In the rows, zero is written as 128.
Families of rows that turns and mirrors carry onto each other, the same ones carrying the whole set onto itself: the rest of each named row's family, in list order:
7 families of 5 rows:
Z_276: [139 147 109 136 127  96 108  96 145 131 112]
Z_225: [112 144 146 145 138 159 119 137 106 166 131]
Z_391: [148 131 141  91 115 124 155 111 116 131 136]
Z_208: [ 95 139 126 125 131 138 130 144  95 140  99]
Z_285: [136 111 142 144 122 123 115 108 147 107 159]
Z_466: [161 122 112 120 142 116 131  99 154 134 124]
Z_348: [159 153 141 127 116 136 166 122 126 119 129]
Z_812: [ 94 128 147 135 127 169 127 137 135 160 138]
Z_467: [126 147 119 142 144 125 120 135  85 138 105]
Z_256: [141 130  96 127 134 109 132 100 159 122 115]
Z_969: [123 110 124 145 136 146 118 118 168 126 155]
Z_879: [ 94 131 144 101 126 143 134 122 135 172 130]
Z_147: [154 137 124 112 125 119 146 122  97 118 108]
Z_275: [109 112 136 124 117 141 134 126 144 110 168]
Z_487: [150 149 126 106 112 129 157 113 110 135 105]
Z_701: [138 137 139 151 105 134 113 107 153 115 160]
Z_294: [ 88 138 132 131 123 161 128 126 149 168 124]
Z_450: [129 146 112 137 148 117 136 109 171 151 110]
Z_569: [106 126 161 130 125 145 112 112 147 171 138]
Z_888: [173 142 125 135 138 121 131 113 105 126 127]
Z_499: [115 159 149 129 125 156 151 128 141 170 120]
Z_652: [140 129 122 121 141  92 113  96 136 139 105]
Z_491: [101 152 145 139 115 146 105 112 148 171 131]
Z_772: [ 81 129 138 142 125 124 107 136 104 129 116]
Z_645: [ 92 142 119 133 114 140 138 144 100 117 109]
Z_579: [ 92 152 130 149 109 128 110 136 104 121 117]
Z_424: [118 120 107 108 145 103 124 104 158 141 125]
Z_973: [119 126 131 166 143 153 108 128 138 136 159]
Z_588: [149 163 146 118 101 124 132 110 101 137 115]
Z_669: [156 131 118 147 154 127 112 103 151 149 138]
Z_985: [115 136 129 160 123 144 142 137 151 104 150]
Z_747: [142 139 158 113 111 123 137 117  90 131 119]
Z_254: [ 90 126 114 114 128 114 131 137 105 112 119]
Z_250: [ 99 152 110 147 137 118 141 141 123 117  98]
Z_79: [129 122 129 141 114 153 136 114 165 119 160]

The rest of the family of Z_652: Z_285, Z_569, Z_772, Z_747
The rest of the family of Z_969: Z_208, Z_466, Z_812, Z_147
The rest of the family of Z_225: Z_467, Z_888, Z_973, Z_669
The rest of the family of Z_256: Z_487, Z_294, Z_645, Z_79
The rest of the family of Z_348: Z_450, Z_499, Z_985, Z_250

Families of rows that turns and mirrors carry onto each other, the same ones carrying the whole set onto itself: the rest of each named row's family, in list order:
7 families of 4 rows:
Z_767: [147 180 108 150 156 155 120 130  92 140  96 107 139 116 137 136 128 115]
Z_972: [158 132 140 124 114 135  93 144  75 148 144 133 174  98 143 167 166 121]
Z_897: [159 109  79 162 163 142 126 153  93 109 130 121  97 124 132 156 118 122]
Z_818: [150  87 132 150 116 136 110 161  69 137 154 132 153 112 190 154 121 118]
Z_154: [168 126  64 160 154 152 133 164  70 104 127 127 102 127 142 149 124 131]
Z_787: [165 143 143 123 104 129  88 153  71 143 115 148 153 100 136 148 161 121]
Z_930: [140  98 138 156 100 157 104 167  72 139 160 144 143 110 174 148 121 130]
Z_567: [161 177  96 133 162 160 107 140  90 118 100 105 124 125 132 149 135 128]
Z_792: [159 149 127 117  96 149  83 151  77 122 119 123 167  88 151 152 130 104]
Z_92: [178 182  90 145 150 131 110 146  87 127 104 107 128 133 144 148 149 136]
Z_551: [145 114 117 151  94 157 103 174  63 121 161 127 142 106 179 148 106 112]
Z_867: [155 127 142 126 108 141  76 153  74 149 115 125 158 105 152 155 164 105]
Z_823: [153 130  80 166 154 163 148 156  79 101 141 122 110 134 145 142 119 126]
Z_383: [134 106 133 160 110 144 102 157  60 151 155 156 148 115 178 157 140 134]
Z_362: [147  93 139 144 101 141 124 174  72 143 157 137 143 114 173 156 131 121]
Z_716: [166 122 139 118 111 140  77 134  70 144 119 130 158  88 151 152 149 122]
Z_227: [134 130  90 175 144 169 150 139  77 127 136 128 113 125 138 133 111 117]
Z_591: [139  99 130 157 114 134 107 182  68 140 149 148 142 136 180 154 125 115]
Z_609: [145 131 143 132 112 131  95 143  79 146 118 152 178 101 159 162 155 122]
Z_471: [162 181  87 150 174 139 108 151  90 123 115 108 135 114 134 150 145 123]
Z_350: [178 159  97 147 169 130 107 149  97 124 107 100 109 111 133 154 136 130]
Z_106: [152 136  80 161 146 149 149 156  98 113 146 127  98 133 140 158 117 134]
Z_946: [138  99 130 146 118 144 102 163  71 149 171 135 157 123 171 173 138 120]
Z_602: [151 116  69 156 137 151 136 148  83 113 135 139 106 151 136 156 120 131]
Z_742: [141 129  75 155 160 161 136 154  86 117 148 137 107 127 125 157 113 133]
Z_449: [157 135 144 133 108 142  83 150  87 135 116 136 177  94 157 147 152 110]
Z_729: [172 164  82 131 164 144 109 156  88 117  93 112 119 122 138 158 127 136]
Z_4: [161 174  84 148 156 144 101 140  99 120 105 108 118 125 132 156 151 117]

The rest of the family of Z_792: Z_767, Z_551, Z_227
The rest of the family of Z_897: Z_972, Z_350, Z_946
The rest of the family of Z_867: Z_362, Z_106, Z_4
The rest of the family of Z_787: Z_92, Z_591, Z_602
The rest of the family of Z_449: Z_930, Z_567, Z_823

Families of rows that turns and mirrors carry onto each other, the same ones carrying the whole set onto itself: the rest of each named row's family, in list order:
4 families of 8 rows:
Z_986: [190 134 139 128 138 152 107 102 160 162]
Z_134: [194 143 136  90 109 118 100  92 106 140]
Z_91: [158 137 135  78 109 112 100  87 101 126]
Z_272: [126 115 122  72 122 124 108 106 121 120]
Z_663: [199 139 127  79 104 127 110  99 131 131]
Z_280: [119 129 116 130 155 138 119 106 140 144]
Z_685: [164 121 124  68 116 122  96  94 114 113]
Z_696: [106 125 137 100 137 116 112  99 136 136]
Z_161: [151 131 135 134 148 154 113 101 164 163]
Z_947: [109 115 122  93 133 133 124 114 134 139]
Z_98: [209 144 126  97 127 135 110  99 150 151]
Z_676: [211 137 127 113 126 139 106  84 133 143]
Z_192: [120 125 140 121 149 124 119 109 154 155]
Z_219: [193 137 127 136 137 147 121  91 147 162]
Z_980: [191 137 142 129 137 131 115 111 147 172]
Z_237: [189 144 122 119 151 143 112 101 160 165]
Z_777: [151 139 118 132 163 143 116 104 156 161]
Z_11: [207 142 139 111 121 127 107 102 125 159]
Z_363: [199 130 126  86 117 128  95  85 120 123]
Z_944: [161 127 131  75 100 134  96 100 104 121]
Z_139: [123 123 128  81 111 137 104  99 109 121]
Z_448: [210 134 137 107 119 146  98 102 141 149]
Z_145: [123 130 135  82 121 112 105  90 114 125]
Z_728: [116 126 132 124 145 150 116 100 151 151]
Z_953: [197 132 135  85 104 139  93 100 117 132]
Z_228: [156 130 125 139 142 149 133 104 153 168]
Z_982: [168 131 125  77  95 121 114 102 116 113]
Z_833: [129 124 122  91 107 122 118 105 111 110]
Z_736: [103 123 129 101 129 142 112  98 128 135]
Z_346: [155 131 142 134 149 130 120 114 160 170]
Z_193: [120 121 124 121 141 143 134 112 148 160]
Z_759: [110 124 118 113 132 129 119 107 121 123]

The rest of the family of Z_736: Z_986, Z_161, Z_944, Z_139, Z_448, Z_728, Z_953
The rest of the family of Z_280: Z_663, Z_98, Z_237, Z_777, Z_982, Z_833, Z_759
The rest of the family of Z_228: Z_272, Z_685, Z_947, Z_676, Z_219, Z_363, Z_193

Families of rows that turns and mirrors carry onto each other, the same ones carrying the whole set onto itself: the rest of each named row's family, in list order:
3 families of 6 rows:
Z_819: [117 115 134 119  96  66 114 118 119 119  96 134 131 137 123 147 123 120
 132 127 130 108  97]
Z_156: [147 135 125 120 129 146 109 127 154 113 140 144 158 100 138 105 102  81
 111 138 115 152 102]
Z_132: [115 170 128 148 114 163 134 128 154 124 146 118 123 131  90 108 122  97
  83 112 122 114 123]
Z_561: [147 128 137 110 146  69 110 136 152 116 138 119 144 113 142 147 125  91
 100 106 126 118 102]
Z_71: [158 123 126 112 153  72 107 146 134 141 113 133 141 111 139 135 125  88
 121 116 127 117 129]
Z_255: [105 147 112 142  78 143 119 121 131 143 113 137 131 131  92 100 131 129
 119 135 115 121 112]
Z_509: [140 122 137  93 147  78 139 138 124 148 141 133 159 111 137 129  99  87
 103 140 143 105 112]
Z_495: [132 146 151 155 142 178 143 162 162 114 141 128 131 135 127 109 114  92
 100 127 132 120 124]
Z_268: [110 138 158 142 129  93 137 125 143  98 129 115 106 154 115 158 114 102
  98  99 143  88 108]
Z_771: [111 126 143 145 108  79 123 138 107 131  93 138 131 152 118 138 126 127
 143 126 135  90 125]
Z_368: [127 154 160 148 151  99 139 143 133 104 127 114 127 146 115 149 111  80
  99 102 143  85 139]
Z_177: [109 137 163 126 148 101 161 139 130 133 154 123 131 146 122 136  97 103
  94 124 158  75 116]
Z_505: [106 152 157 161 125 168 134 132 158  97 156 131 130 144 122 111 105 111
 106 123 132 116 104]
Z_30: [109 114 125 138  95 150 115 115 136 127 108 159 117 135 121 103 108 127
 144 145 124 134  95]
Z_72: [143 149 103 118 117 139 108 134 155 150 138 131 145 100 112  96 133  99
  98 126 106 141 115]
Z_428: [152 125 123 125 121 151 117 158 144 134 114 145 164 106 140  99 119  94
 125 153 116 146 115]
Z_840: [107 108 140 110 115  85 147 125 106 153 113 145 126 142 118 130  99 119
 127 145 152  88 110]
Z_155: [114 124 137 153  93 168 137 142 130 125  92 149 123 146 112 107 111 116
 137 151 131 120 118]

The rest of the family of Z_132: Z_255, Z_509, Z_177, Z_72, Z_840
The rest of the family of Z_428: Z_819, Z_561, Z_495, Z_268, Z_155

Families of rows that turns and mirrors carry onto each other, the same ones carrying the whole set onto itself: the rest of each named row's family, in list order:
4 families of 8 rows:
Z_880: [162 127 145 139 128 116 118 143]
Z_286: [155 150 100 151 114 116 153  86]
Z_651: [166 151 107 146 105 108 146  87]
Z_144: [118 132 138 119 123 105 129 158]
Z_725: [144 150  92 110 107 126 112 129]
Z_170: [130 127 137 146 134 106 180 112]
Z_401: [121 152 105 126  96 103 108 134]
Z_108: [166 118 142 151 132 111 120 126]
Z_489: [135 136 138 145 135 110 184 127]
Z_167: [106 160  97 124 104 113 162 120]
Z_458: [136 144 100 126 102 112  97 118]
Z_309: [148 126 135 145 139 122 175 113]
Z_761: [127 130 145 160 126  98 169 117]
Z_858: [122 124 132 167  92 107 137 121]
Z_278: [151 136 114  95 142 111 136 134]
Z_919: [111 153  93 133 107 106 163 103]
Z_427: [164 113 122 151 116 111 114 120]
Z_884: [113 133 138 162  89 114 131 114]
Z_66: [152 157 106 102 149 116 145 124]
Z_724: [108 168 119 120 118 112 168 123]
Z_780: [120 123 143 139 114 112 143 161]
Z_361: [ 99 168 104 133 108 108 155 123]
Z_750: [151 158  95 134 123 111 143  84]
Z_3: [157 148 103 111 151 108 151 130]
Z_619: [ 97 139 134 122 126 117 135 147]
Z_171: [122 145 126 175  96 109 145 110]
Z_370: [107 130 133 124 130 115 137 158]
Z_653: [141 153 101 125 102 117 101 133]
Z_206: [175 141 106 149 111 106 148 100]
Z_160: [146 147 108 121 159 114 160 134]
Z_527: [125 132 131 153  80 107 123 112]
Z_209: [173 115 135 138 127 117 129 124]

The rest of the family of Z_489: Z_286, Z_144, Z_458, Z_858, Z_66, Z_361, Z_209
The rest of the family of Z_171: Z_401, Z_309, Z_278, Z_427, Z_724, Z_780, Z_750
The rest of the family of Z_206: Z_880, Z_725, Z_761, Z_919, Z_619, Z_160, Z_527

